arr = -173,572,-248,-287,-747,-317,-432,-248,-409,-381,282
arr[0]	-173
arr[9]	-381
arr[10]	282
arr[7]	-248

x = array([-2.31, -5.60, -4.86, -0.92])
x[0] -> -2.31
x[3] -> -0.92
x[1] -> -5.60

m =
 13.8  -19.6   -3.6   10.8  -12.2    8.6   -6.2    7.0    5.2   16.5    2.8    1.0
 -4.6   28.6   -1.8   18.9    8.6  -16.3   -4.6  -20.3   -7.3  -11.5   -9.8    2.6
 11.6   -1.6    8.2    6.5   -1.2   13.8    1.5    0.5    1.8   -2.8   13.9   21.9
 15.8  -14.1    0.1   19.0  -13.3    7.9   -3.8   -1.4    7.7   20.7   13.7   10.6
  8.2    7.4    9.3   -0.2   -0.5    4.3   -6.0   19.1    6.4   -2.7   13.8   -9.5
-11.9  -19.6   -0.5  -14.1   10.2    1.9    6.2    0.9   -4.4    4.7   23.8    8.1
 13.8  -17.9   11.9    3.9    8.0    3.5    4.3   -1.9    7.3    4.9    3.6   -6.7
 20.0  -15.4    8.8   11.7    5.8    4.4   -0.3    4.0   14.7   10.8   11.0   -2.8
 14.9    8.9   28.7  -13.3   -1.2    5.3    7.7   -3.0   10.5    9.1   16.9   25.3
 14.0   14.7   12.6   12.8   12.7  -25.8   17.4   -6.8  -12.8  -12.5  -14.1   23.8
 14.0    7.8   10.7    4.2   -4.1   -3.7    4.0   16.5    3.5    0.7    8.6   -4.2
  7.4   10.0   22.2  -18.0   -3.0   16.7   17.3   -5.9    8.5   14.8   -2.8   11.8
m[0][0] = 13.8
m[11][4] = -3.0
m[10][10] = 8.6
m[6][11] = -6.7
m[:, 8] = [5.2, -7.3, 1.8, 7.7, 6.4, -4.4, 7.3, 14.7, 10.5, -12.8, 3.5, 8.5]
m[8] = [14.9, 8.9, 28.7, -13.3, -1.2, 5.3, 7.7, -3.0, 10.5, 9.1, 16.9, 25.3]
m[5][8] = -4.4
m[1][8] = -7.3
m[7][6] = -0.3
m[3][10] = 13.7
m[8][9] = 9.1
m[:, 10] = [2.8, -9.8, 13.9, 13.7, 13.8, 23.8, 3.6, 11.0, 16.9, -14.1, 8.6, -2.8]
m[5][4] = 10.2
m[8][4] = -1.2
m[6][6] = 4.3
m[0][1] = -19.6
m[:, 6] = [-6.2, -4.6, 1.5, -3.8, -6.0, 6.2, 4.3, -0.3, 7.7, 17.4, 4.0, 17.3]
m[9][3] = 12.8
m[1][4] = 8.6
m[9][0] = 14.0
m[2][7] = 0.5
m[3][4] = -13.3
m[4][1] = 7.4
m[9][2] = 12.6
m[11][0] = 7.4
m[7][8] = 14.7
m[:, 7] = [7.0, -20.3, 0.5, -1.4, 19.1, 0.9, -1.9, 4.0, -3.0, -6.8, 16.5, -5.9]
m[2][11] = 21.9
m[:, 4] = [-12.2, 8.6, -1.2, -13.3, -0.5, 10.2, 8.0, 5.8, -1.2, 12.7, -4.1, -3.0]
m[10][1] = 7.8
m[7] = [20.0, -15.4, 8.8, 11.7, 5.8, 4.4, -0.3, 4.0, 14.7, 10.8, 11.0, -2.8]
m[7][9] = 10.8
m[1][5] = -16.3
m[9] = [14.0, 14.7, 12.6, 12.8, 12.7, -25.8, 17.4, -6.8, -12.8, -12.5, -14.1, 23.8]
m[10] = [14.0, 7.8, 10.7, 4.2, -4.1, -3.7, 4.0, 16.5, 3.5, 0.7, 8.6, -4.2]
m[:, 3] = [10.8, 18.9, 6.5, 19.0, -0.2, -14.1, 3.9, 11.7, -13.3, 12.8, 4.2, -18.0]
m[4][2] = 9.3

X = [-1.67  3.40 -1.55  0.94  3.54 -7.40 -0.21]
X[-7] -> -1.67
X[5] -> -7.40
X[1] -> 3.40
X[-5] -> -1.55
X[-1] -> -0.21

B =
66,79,49,71
48,62,75,63
65,45,78,59
41,53,38,25
59,57,68,40
60,49,67,45
82,56,46,35
13,41,33,40
59,60,45,53
12,33,73,37
74,83,53,95
54,50,71,44
33,75,44,44
60,79,67,79
94,73,82,96
Rows and columns are counted from 0.
row 0 col 0	66
row 13 col 2	67
row 0 col 3	71
row 7 col 3	40
row 8 col 2	45
row 7 col 0	13
row 3 col 0	41
row 5 col 1	49
row 13 col 0	60
row 13 col 3	79
row 7 col 1	41
row 12 col 1	75
row 11 col 2	71
row 12 col 2	44
row 12 col 3	44
row 6 col 1	56
row 4 col 0	59
